[-2.66  3.46  2.35  5.88 -2.50  2.08 -0.71  4.43] = j_804
[-5.81 -2.90 -1.31  0.88 -0.26  0.88 -5.81  0.88] = j_741
[ 0.14 -0.09 -0.77 -1.81  1.35  0.40 -2.00  0.86] = j_26
[ 1.34 -2.90  1.20  2.40  2.39  0.11  1.91  1.34] = j_611
[ 0.60 -2.90  1.20  1.07  2.39  0.11  0.87 -3.10] = j_949
[-4.69  0.93  0.53  0.94 -7.63 -1.39 -0.94  1.68] = j_275
[-0.85  0.00  3.32 -4.35  2.53  1.92  0.99 -4.34] = j_111
[ 0.13 -4.33 -4.33 -3.87  0.67 -3.87  4.13 -3.87] = j_468
[-2.59 -1.78 -1.52 -3.04  0.00  0.27 -1.84  0.45] = j_420
[-2.24 -6.03 -4.33  7.05  0.67 -1.57  2.90 -8.36] = j_156
rest: [-4.33 -4.33 -3.87  0.67 -3.87]  [ 4.13 -3.87]
count j_468: [-4.33]  2
count j_611: [2.38]  0
count j_741: [0.89]  0

[ 2.45  2.45  2.70  0.93  2.45 -2.08  7.85  0.54] = j_373
[ 0.91 -1.29  2.92  0.78  1.13 -2.38  7.90  0.83] = j_297
[ 0.18 -0.29  0.21  0.39  0.39 -0.51  7.87  0.69] = j_496
[-0.30 -0.04  0.31 -0.15 -0.01 -0.08  7.72 -0.25] = j_204
[ 5.22 -2.05  4.61  2.10  1.68 -3.94  8.04  1.74] = j_467
[-0.13 -0.63  1.12  0.38  0.63 -1.08  7.87  0.66] = j_505
[ 1.60  1.49 -2.01  7.93  1.05 -3.67  4.87  3.48] = j_742
[ 0.16 -1.17  1.53  1.15  1.40 -2.10  8.10  2.08] = j_411
[ 3.48 -2.02  4.87  1.49  1.60 -3.67  7.93  1.05] = j_146
[ 2.77 -1.92  5.27  0.91  1.32 -3.57  7.78  0.10] = j_346
[ 3.08 -1.87  4.59  1.30  1.45 -3.43  7.90  0.86] = j_303
[-1.17  2.08  1.15  1.40  0.16 -2.11  8.10  1.53] = j_964
count j_373: [2.45]  3
order: [ 1.05  7.93 -3.67  1.60  1.49  4.87 -2.02  3.48]  j_146
order: [-2.10 -1.17  0.16  1.15  1.40  1.53  2.08  8.10]  j_411

[-4.37 -4.72 -4.97 -5.23 -5.38 -5.59 -5.78 -5.80 -5.81 -5.79 -5.78 -5.61
 -5.44 -5.26 -5.11 -4.87 -4.51 -4.18 -3.86 -3.46 -3.24 -2.83 -2.50 -2.11
 -1.81 -1.52 -1.23 -0.97 -0.71 -0.58 -0.36 -0.27 -0.15 -0.12 -0.12 -0.15
 -0.24 -0.34 -0.39 -0.50 -0.67 -0.75 -0.92 -1.12 -1.25 -1.47 -1.58 -1.73
 -1.85 -1.99 -2.01 -2.09 -2.14 -2.11 -2.13]  j_197
[-1.61  1.68 -5.62 -0.86 -4.98 -5.84 -4.08 -4.98 -0.45 -5.88 -1.67 -2.77
 -5.64 -2.56 -4.80 -1.84 -3.50 -1.92 -3.26  1.15 -1.56 -3.44 -4.62 -4.34
 -2.97 -2.26  2.00 -5.88  2.48 -5.95 -5.77 -5.43 -0.02 -1.55 -4.55  2.14
 -2.38 -1.31 -5.85 -2.18 -1.72 -4.29 -5.45  2.31  1.46 -5.16 -3.90 -3.77
 -2.70 -3.11  2.45 -5.29  0.40 -5.77  0.80]  j_764
[-1.55 -1.56 -1.61 -1.67 -1.84 -1.92 -2.18 -2.38 -2.56 -2.77 -2.97 -3.26
 -3.44 -3.77 -4.09 -4.34 -4.55 -4.80 -4.98 -5.29 -5.43 -5.62 -5.77 -5.84
 -5.95 -5.88 -5.88 -5.85 -5.77 -5.64 -5.45 -5.16 -4.98 -4.62 -4.29 -3.90
 -3.50 -3.11 -2.70 -2.26 -1.72 -1.31 -0.86 -0.45 -0.02  0.40  0.80  1.15
  1.46  1.68  2.00  2.14  2.31  2.45  2.48]  j_664
[ 2.41  2.04  1.61  1.11  0.63  0.12 -0.42 -0.94 -1.51 -2.12 -2.68 -3.22
 -3.77 -4.23 -4.72 -5.12 -5.51 -5.86 -6.17 -6.41 -6.74 -6.78 -6.95 -7.01
 -7.02 -7.02 -6.98 -6.79 -6.67 -6.36 -6.16 -5.88 -5.47 -5.21 -4.75 -4.35
 -3.96 -3.58 -3.03 -2.53 -2.08 -1.53 -0.98 -0.58  0.03  0.41  0.96  1.44
  1.90  2.35  2.73  3.05  3.48  3.75  3.95]  j_394
[ 1.14  1.57  2.01  2.45  2.85  3.35  3.73  0.88  4.40  4.65  4.85  4.94
  2.96  4.99  4.90  4.65  4.48  0.88  3.74  3.35  0.89  2.51  2.05  1.62
  1.26  2.96  0.57  0.29  0.06 -0.08 -0.07  0.06  0.10  0.30  0.64  0.88
  1.24  1.60  2.04  2.43  2.83  3.16  3.52  3.82  4.11  4.26  4.31  4.34
  4.25  4.06  3.85  3.46  3.02  2.58  1.93]  j_535
[-6.37 -6.36 -6.43 -6.33 -6.28 -6.12 -5.92 -5.73 -5.49 -5.20 -4.80 -4.38
 -4.01 -3.58 -3.00 -2.53 -2.04 -1.52 -0.95 -0.43 -0.10  0.39  0.82  1.12
  1.44  1.63  1.81  1.94  1.92  1.91  1.80  1.62  1.31  0.98  0.60  0.11
 -0.38 -0.89 -1.53 -2.05 -2.71 -3.30 -3.83 -4.44 -5.01 -5.48 -6.00 -6.44
 -6.81 -7.08 -7.28 -7.48 -7.56 -7.58 -7.55]  j_29
order: [ 2.48  2.45  2.31  2.14  2.00  1.68  1.46  1.15  0.80  0.40 -0.02 -0.45
 -0.86 -1.31 -1.72 -2.26 -2.70 -3.11 -3.50 -3.90 -4.29 -4.62 -4.98 -5.16
 -5.45 -5.64 -5.77 -5.85 -5.88 -5.88 -5.95 -5.84 -5.77 -5.62 -5.43 -5.29
 -4.98 -4.80 -4.55 -4.34 -4.09 -3.77 -3.44 -3.26 -2.97 -2.77 -2.56 -2.38
 -2.18 -1.92 -1.84 -1.67 -1.61 -1.56 -1.55]  j_664
count j_535: [0.88]  3

[-2.63 -0.67  1.72  1.70 -2.70  2.31 -1.99 -2.05  3.15 -1.73 -3.51  0.45
  3.15 -1.31  2.05  2.16  6.03 -0.53  2.44 -6.64 -5.06  2.45 -2.17 -1.92
 -7.57 -1.31 -1.31  5.58 -2.86  2.15 -0.99  2.94  4.61  3.16  0.99  1.68
 -0.37  6.35  3.15 -2.84  5.07 -2.66  0.13 -1.19  0.06 -7.81  8.71 -0.14
  3.10 -2.44 -4.35  0.74  6.46 -1.09 -4.74  1.98  2.78  5.08  2.78 -2.90] = j_789
[ 3.41  2.61  4.30  2.00 -5.32 -0.52  3.17  3.96 -6.35  1.01  5.60  1.40
  3.03 -3.15  5.56 -0.41 -0.13  0.95 -3.18  0.78  3.16  0.27  2.63  2.41
  0.61  2.48  2.68 -2.01  5.99  1.68  2.84 -4.96 -2.06 -0.05  3.43 -8.87
  2.30  3.23  2.39  2.15  0.68  0.02 -5.84 -4.21  1.69  2.37 -5.40 -0.25
 -6.17  4.23 -5.49  2.95 -5.19  3.66  2.17  3.15 -6.78 -5.26  5.57 -1.02] = j_151
[-0.52  2.61  2.48  3.03  3.23  1.68  1.40  3.96  3.16 -4.96  2.30  0.02
  3.43  2.37  0.61 -0.05  5.56  1.01  2.95 -5.84 -0.41  2.41 -5.26 -6.35
 -5.32 -2.06 -0.13  2.63  2.39  2.00 -5.49 -8.87  3.15  2.68  0.68  0.78
 -3.15  4.23  3.41 -5.19  0.27 -3.17 -0.25 -6.78  2.15 -1.02  5.99 -6.17
  4.30 -2.01  0.95  2.84  3.66 -4.21  2.17  3.17 -5.40  5.57  5.60  1.69] = j_996
order: [ 4.61  5.58  6.46 -1.73 -0.99  1.72  2.15 -2.05  2.78 -1.31  6.35  2.44
  3.15 -1.99 -6.64 -2.70 -7.81 -1.31  3.16 -3.51 -0.67 -4.35 -2.44  1.70
 -2.17 -4.74  1.98  0.45 -2.63 -1.92 -1.09 -0.14  2.45  3.15 -0.37  1.68
  2.78  2.31 -2.66 -2.84 -5.06  2.16  2.05  5.07  0.74  5.08  0.06 -2.90
  3.10  2.94  3.15 -7.57  6.03  0.99 -0.53 -2.86  8.71 -1.19  0.13 -1.31]  j_789
count j_789: [3.15]  3
rest: [-2.01  5.99  1.68  2.84 -4.96]  [-2.06 -0.05  3.43 -8.87  2.30  3.23  2.39  2.15  0.68  0.02 -5.84 -4.21
  1.69  2.37 -5.40 -0.25 -6.17  4.23 -5.49  2.95 -5.19  3.66  2.17  3.15
 -6.78 -5.26  5.57 -1.02]
rest: [ 1.68  2.84 -4.96]  [-2.06 -0.05  3.43 -8.87  2.30  3.23  2.39  2.15  0.68  0.02 -5.84 -4.21
  1.69  2.37 -5.40 -0.25 -6.17  4.23 -5.49  2.95 -5.19  3.66  2.17  3.15
 -6.78 -5.26  5.57 -1.02]
order: [ 4.23 -6.17  5.60  1.69  3.66  2.48  3.15  3.41 -3.17  2.63  3.23  0.78
  2.15  0.95 -6.35  3.43  5.57 -5.40  2.84  1.68  2.41 -4.21 -0.13 -1.02
  0.27  2.61  3.03 -6.78 -0.41  2.30 -5.19  0.68  1.01 -8.87 -2.06  2.17
 -2.01 -5.26 -0.52  5.56 -5.49  3.17  2.68  0.61 -0.25 -5.84  0.02  2.00
  3.96 -4.96 -0.05  2.37  5.99 -5.32  4.30  1.40  3.16  2.95 -3.15  2.39]  j_996

[ 1.33  2.02  0.40  1.28  0.28 -0.59 -1.47  0.21  1.71  0.20  4.39  0.29
  0.40  1.58  0.38  3.04  0.16  0.34  0.27 -0.07  0.34  2.13  0.39  0.03
  0.17  0.17  0.56  0.64] = j_668
[ 5.20  3.37 -1.47  1.73  0.14 -0.03  0.04  0.34  0.48  0.21  1.64  1.85
  0.35  0.32  0.54  0.16  0.17 -1.48  0.25  0.21  1.50 -0.62  2.03  2.02
  0.29  0.17  0.12  0.15] = j_592
[ 4.94  3.06 -1.46  1.75  0.44  0.06  0.14  0.46  0.43  0.34  1.35  0.25
  0.38  0.41  0.58  0.31  0.27  1.49  0.12  0.10  1.24 -0.62  2.05  2.01
  0.33 -0.05  0.18  0.52] = j_216
[ 5.67  3.72 -1.12  1.57  0.35 -0.12 -0.05  0.15  0.29  0.18  1.27  0.18
  0.39  0.23  0.53  0.18  0.04  1.35  0.03  0.16  1.78 -0.42  1.95  1.74
  0.25  0.19  0.16  0.41] = j_360
[ 4.91  2.69 -1.43  1.65  0.45  0.02 -0.07  0.37  0.45  0.36  1.37  0.27
  0.24  0.34  0.54  0.20  0.09  1.32  0.10  0.23  3.62 -0.55  2.18  0.56
  0.23  0.21  0.14  0.46] = j_589
[ 4.87  2.59 -1.51  1.69  0.50 -0.12 -0.03  0.49  0.43  0.36  1.41  0.25
  0.11  0.48  0.70  0.23  0.28  1.71  0.16  0.19  1.10 -0.51  2.14  2.15
  0.59  0.02  0.17  0.62] = j_470
[ 4.88  7.19 -0.84  1.05  0.04  0.02  0.22  0.03  0.30  0.03  0.74 -0.07
  0.22  0.34  0.13  0.18  0.22  0.77  0.11 -0.67  4.70 -0.35  1.20  0.91
  0.00  1.20  0.00 -0.03] = j_415
[ 5.33  4.39 -1.44  1.75  0.24 -0.14 -0.02  0.26  0.28  0.19  1.34  0.12
  0.42  0.43  0.39  0.14  0.19  1.36  0.04  0.21  1.82 -0.59  2.07  1.78
  0.13  0.17  0.09  0.42] = j_984
[ 4.39  3.04 -1.47  1.71  0.17 -0.07  0.03  0.38  0.40 -1.47  1.33  0.29
  0.34  0.34  0.64  0.17  0.21  1.58  0.26  0.28  1.28 -0.59  0.34  2.02
  0.40  0.39  0.20  0.56] = j_361
count j_668: [0.03]  1
order: [-1.47 -1.47 -0.59 -0.07  0.03  0.17  0.17  0.20  0.21  0.26  0.28  0.29
  0.34  0.34  0.34  0.38  0.39  0.40  0.40  0.56  0.64  1.28  1.33  1.58
  1.71  2.02  3.04  4.39]  j_361
count j_361: [-1.47]  2
order: [ 0.58  3.06 -0.05  0.10  0.33  0.25  1.75  0.41  0.14  4.94  2.05  0.31
  0.27  0.34  0.43  0.12  0.52  2.01  0.06  1.24  1.35 -0.62  0.44  0.18
  0.46 -1.46  0.38  1.49]  j_216
count j_415: [1.20]  2
rest: [4.39 3.04]  [-1.47  1.71  0.17 -0.07  0.03  0.38  0.40 -1.47  1.33  0.29  0.34  0.34
  0.64  0.17  0.21  1.58  0.26  0.28  1.28 -0.59  0.34  2.02  0.40  0.39
  0.20  0.56]

